T: rows in a few groups, each row roughly a mix of its group's directions (one row in no group):
T (96 x 10):
0: -0.604 -0.984 -1.811  4.841 -1.806  0.901 -1.450  1.475  2.509  2.415
1:  0.204  3.239 -2.364  3.757  0.169  3.671 -1.069  0.748 -1.670  0.546
2: -1.227 -2.674  0.557 -2.412  1.010 -2.937  1.980  1.344  4.195  0.875
3: -2.994  0.347 -3.777 -0.123 -2.430  2.190  0.357 -3.253 -1.575  1.127
4: -0.271  3.082 -4.163  3.199 -0.197  2.986  0.031  1.428 -0.616 -0.102
5: -4.887  1.198  0.993 -0.006 -2.095  2.047  2.389 -1.013 -2.490  0.839
6: -2.005  2.058 -2.709 -0.924  1.550  5.034  0.297 -0.082 -0.659  1.951
7: -2.551 -1.274 -2.739  0.197 -4.543 -2.129  2.334 -1.320  0.351 -0.606
8:  1.193  0.290 -1.857  4.487 -1.339 -0.681 -2.388  3.894 -0.500  0.256
9: -1.378 -0.430 -3.038  0.478 -5.366 -0.596  0.429 -2.179 -1.121  1.281
10:  0.024 -1.806  5.918 -1.185 -2.546 -0.785 -0.681 -0.514 -0.674  0.737
11:  0.553  3.357 -1.622  1.815  1.510  4.671 -0.403 -0.008 -2.211  1.370
12: -0.984  1.674 -0.522  3.514 -4.540 -0.532  0.922  0.043 -3.205  0.337
13:  0.153  2.793 -0.970  2.396 -0.764  5.239 -0.445 -0.496 -2.257  0.675
14:  0.961 -1.152  2.829  0.624  0.912 -4.474  1.403  2.715  1.361 -2.417
15: -1.149  3.607  1.472 -1.663  1.933  1.989  2.293 -1.898 -3.238 -1.489
16:  0.077 -2.496 -2.514  1.788  0.166 -4.718 -0.153 -0.748  2.829 -1.378
17: -0.378  3.042 -4.739  2.187  0.913  3.144  0.601  0.443 -0.771 -0.125
18: -1.812 -3.642 -1.041 -1.604 -1.583 -3.250  1.211  0.482  3.670  0.292
19: -0.419 -1.722  0.986 -0.427  0.411 -4.057  2.323  1.836  3.401 -2.695
20: -0.967 -1.480  5.489  1.090 -3.196  0.114 -0.400  0.730 -1.321 -1.189
21:  2.381 -1.794 -4.643  0.271 -0.252 -1.960  0.908 -2.287 -2.265 -1.707
22:  0.703  0.789  5.146 -2.036  1.606 -1.523 -0.222  2.578 -0.686 -2.172
23: -1.436  3.485 -0.377 -0.045  0.043  3.619 -0.941 -2.174 -3.512 -1.769
24:  2.416 -2.778  1.966  1.508 -2.022 -3.634 -0.841  1.703  2.541 -1.213
25:  1.008 -1.942  4.374  1.490 -3.038 -0.147 -2.634  1.660  1.830 -0.290
26: -1.780  1.178  4.625 -2.213  1.899  0.846  0.487  1.000  2.636  2.274
27:  0.035 -1.233 -6.488 -0.054 -0.409 -0.671  1.740 -0.604  0.158 -0.931
28:  1.061 -3.323  3.525 -2.345  0.045 -2.973 -0.744 -1.666  2.250 -1.095
29: -1.827 -1.713  2.924 -2.897 -1.790 -2.993  1.315  3.135  0.763  1.006
30:  2.569 -2.788  2.710 -1.156  0.442 -2.710 -2.092 -1.370  2.711 -2.081
31:  2.349 -0.861  5.663  0.282  0.465 -2.063 -1.098  1.620  0.373 -1.295
32: -0.109  2.033  1.799 -2.239  4.280  3.576 -0.834 -1.073  1.704  0.522
33: -1.072  2.218 -0.946  0.519 -2.679  4.332 -0.637 -1.613 -2.925  1.946
34:  0.004  2.054 -1.795 -2.678  1.345  3.420  2.201 -1.955 -3.397  0.444
35:  0.328 -1.582  2.341  3.497 -3.662 -0.986 -2.173  2.921 -0.114  0.746
36:  0.581  2.345  1.462  4.566 -2.100  0.562 -2.395  2.050 -2.072  0.865
37: -0.652 -3.182  2.798 -3.264  0.311 -4.104  0.955 -1.099  0.549  0.364
38: -0.288 -3.661 -1.132  0.472 -4.769 -2.212 -1.262 -2.074  0.039  0.099
39: -3.401 -1.463 -4.730  1.121 -2.036 -0.498 -0.713 -1.514  1.006  1.727
40:  4.114  0.042  3.291  0.815  1.964 -2.440 -1.504  2.829 -0.112  0.125
41: -1.024 -0.392  4.858 -2.107  0.410 -0.847 -0.998  0.154  2.545  3.302
42:  0.138 -3.530 -0.751  0.383 -2.484 -5.237  0.642  1.001  0.125 -0.558
43: -0.489  3.150 -4.266 -0.131  1.169  3.670  1.728  0.002 -1.523 -0.084
44:  0.777  0.100  5.601  0.347  2.357 -2.434 -0.714  1.794  0.562 -0.948
45: -2.203  1.940 -1.257 -0.362 -0.750  4.152 -0.085 -1.809 -2.890  2.961
46:  0.103 -1.492 -4.194 -1.615 -3.482 -0.004  2.037  0.443  2.673  1.573
47:  2.320  2.775  1.352 -0.108  3.646  3.156 -2.907 -0.226 -0.696  1.165
48: -0.612 -3.793  0.600 -3.342  0.710 -3.642  1.251 -0.640  2.500 -0.493
49:  1.555  0.483  5.942  1.581  1.485 -0.566 -1.711  1.144 -1.139  0.012
50:  2.772 -1.431  4.960  0.344  1.768 -0.931 -2.485  1.751  0.592 -0.698
51: -0.618  2.817  4.310 -0.217  1.471  1.998 -1.026 -1.056 -3.284 -1.571
52:  0.956 -1.072  5.897 -0.353 -1.591  0.130 -2.524  0.347  1.229  1.008
53: -1.555 -0.757  4.803 -3.878 -1.165 -0.939  1.456  0.218 -1.031  1.398
54:  1.811 -3.480  4.118 -0.483 -0.424 -2.244 -2.531  0.856  0.763  1.734
55:  2.700 -0.994  1.651  1.596  2.289 -3.437 -1.669  0.730  0.785 -3.740
56: -0.469 -3.568  2.875 -1.674  0.679 -4.299 -0.641  0.750  1.717  1.280
57: -0.420  0.995  5.295 -2.422  2.234  1.660 -1.507  0.336 -1.646 -0.783
58:  0.775  1.686  2.229 -0.090 -0.218  5.535 -1.710  0.253 -1.789  1.797
59: -2.524 -0.025 -5.830  0.565 -1.575  1.024  0.108 -1.743  0.058  1.124
60: -0.489  1.359 -2.773 -0.985 -1.140  5.817 -0.063 -1.065  0.052  1.224
61:  0.694 -3.838  1.628 -0.201 -0.990 -4.610 -0.680  1.090  2.571  0.358
62:  1.329 -2.022 -2.954  3.472 -2.775 -0.638 -1.040  1.619  3.077  0.783
63: -0.270  2.136 -1.782  0.436 -0.396  5.093 -1.544 -2.057 -2.616  0.984
64: -0.146 -3.438 -2.700  1.169 -2.798 -3.601 -1.239 -0.050  2.346  0.438
65: -2.065  2.969  3.732 -0.127  2.560  3.258  0.049  0.153 -1.960  0.684
66:  0.987 -2.109  1.592  0.518 -3.164 -3.462  2.419  3.450 -0.594  0.442
67: -2.281  1.742 -1.958  0.879  1.060  5.273 -0.309  0.598  0.228  2.500
68:  1.251 -0.158 -4.276  2.870  2.862 -0.269 -1.746 -0.047  2.750 -1.238
69: -0.816 -2.520  0.983  1.996 -3.418 -4.294 -0.150  0.515  2.308 -0.905
70:  0.493 -2.590  0.912  2.022 -2.509 -4.583 -1.333  1.724  1.915 -0.969
71:  0.134  3.402 -3.799  0.611  1.951  2.817  0.525  1.664 -2.580  0.829
72: -2.337  1.680 -0.887 -3.423  2.271  4.498  0.265 -0.280 -1.046  1.049
73: -0.696  0.768  0.954 -1.829 -1.578  5.450 -1.291 -1.207  2.086  1.879
74: -1.847 -1.352  0.557  2.929 -3.883 -3.736  0.331  2.120 -0.291  0.819
75:  0.295  2.160 -5.622  0.198  2.652  1.892  0.962  0.469 -0.302 -0.524
76: -0.269  1.225 -5.356 -0.511 -0.958  2.829 -0.388 -2.447 -0.417  1.665
77: -2.680 -1.770  3.788  1.077 -0.806 -4.096 -0.221  0.227  1.373  1.813
78:  0.701 -2.723  1.777  2.192 -1.141 -4.421 -2.036  0.364  2.603 -0.868
79:  0.918 -1.389  5.286  1.041 -0.307 -3.106 -2.383  0.399 -0.301 -1.029
80: -5.285  0.409  0.197 -2.224  0.815  3.564  0.332 -0.470  0.752  1.086
81:  1.023  3.861 -0.480 -1.256  2.232  2.880  1.464 -1.246 -3.635 -0.763
82: -2.815 -2.381 -3.028 -3.275 -1.869 -2.353  0.690 -1.725  1.202 -1.055
83: -0.578  0.647  5.865 -0.933 -3.269 -0.232  0.007 -1.269 -0.350 -0.182
84: -1.410 -1.310 -5.737 -0.261 -1.706  0.467  0.584 -2.333 -1.159  1.256
85: -0.148  1.586  2.921  1.025 -4.206  1.383  0.189  0.676 -3.933  0.919
86: -1.400 -0.212 -1.697 -4.731  2.643  2.781  1.203  0.753  0.753  1.990
87:  1.126  2.168  5.185 -0.925  2.656  1.555 -0.049  0.574 -2.087 -0.813
88:  2.198  0.558  5.256  1.586  0.427 -0.932 -2.554  0.733 -0.057 -2.265
89:  2.858  1.290  2.723  3.970  0.311  1.321 -3.140  1.332 -1.365  0.427
90: -1.917 -0.994 -4.720 -2.742 -2.113 -1.163  1.135 -2.115  0.285 -1.550
91:  0.646 -0.229 -2.795 -1.296 -1.441 -2.928  3.072  1.949  3.831 -0.004
92: -4.570  1.372 -2.412 -0.464  0.513  3.830  0.151 -1.283 -0.492  1.699
93: -0.205  1.056 -4.554  4.460 -1.595 -1.629  0.191  0.799  0.025 -0.929
94:  0.796 -1.415 -4.018  3.487 -2.463 -3.060  0.051 -0.666  0.956  0.890
95:  3.945 -1.161 -1.400 -1.763  0.895 -1.619 -0.552  2.121  3.639  2.254
one row of each group, then the others: which group is each in?
-1.817  2.817 -3.163 -0.272  2.244  3.891  0.923 -1.244 -2.011  0.773 -> (38)
-0.151  1.441 -5.607  0.366  0.994 -1.003  1.130  2.853  1.418 -1.194 -> (11)
 2.169 -0.084  5.628 -0.802  1.157 -2.267  0.945  0.961 -0.163 -1.783 -> (95)

 1.328  3.114 -2.416  0.756  3.159  3.847 -1.122 -0.813 -1.175 -1.604 -> (38)
 0.377  1.302 -4.633 -1.687 -1.548  2.431  2.037  0.452  2.932  1.057 -> (38)
 1.377  2.648  1.252 -0.100 -0.636  4.223 -0.230 -1.616 -4.120  0.411 -> (11)
 3.652  0.095  3.434  2.900 -0.475 -2.604 -1.993  0.386 -1.464 -1.304 -> (95)
-0.569 -2.789  3.307  0.292 -2.832 -4.040 -0.553  1.125  1.858 -0.188 -> (11)
-0.117 -2.757  1.168  2.756 -2.126 -4.254 -1.511  1.251  2.314 -0.357 -> (11)
 1.071 -1.253 -5.199 -1.279  1.474 -2.396  1.876  0.995  1.332  1.716 -> (38)
 4.877  2.561 -2.276  2.366  0.522  1.017 -0.044  0.170 -2.451 -0.225 -> (95)
 0.260  0.478 -3.155 -1.975  5.570  0.642 -0.076  1.383  0.405  0.925 -> (11)
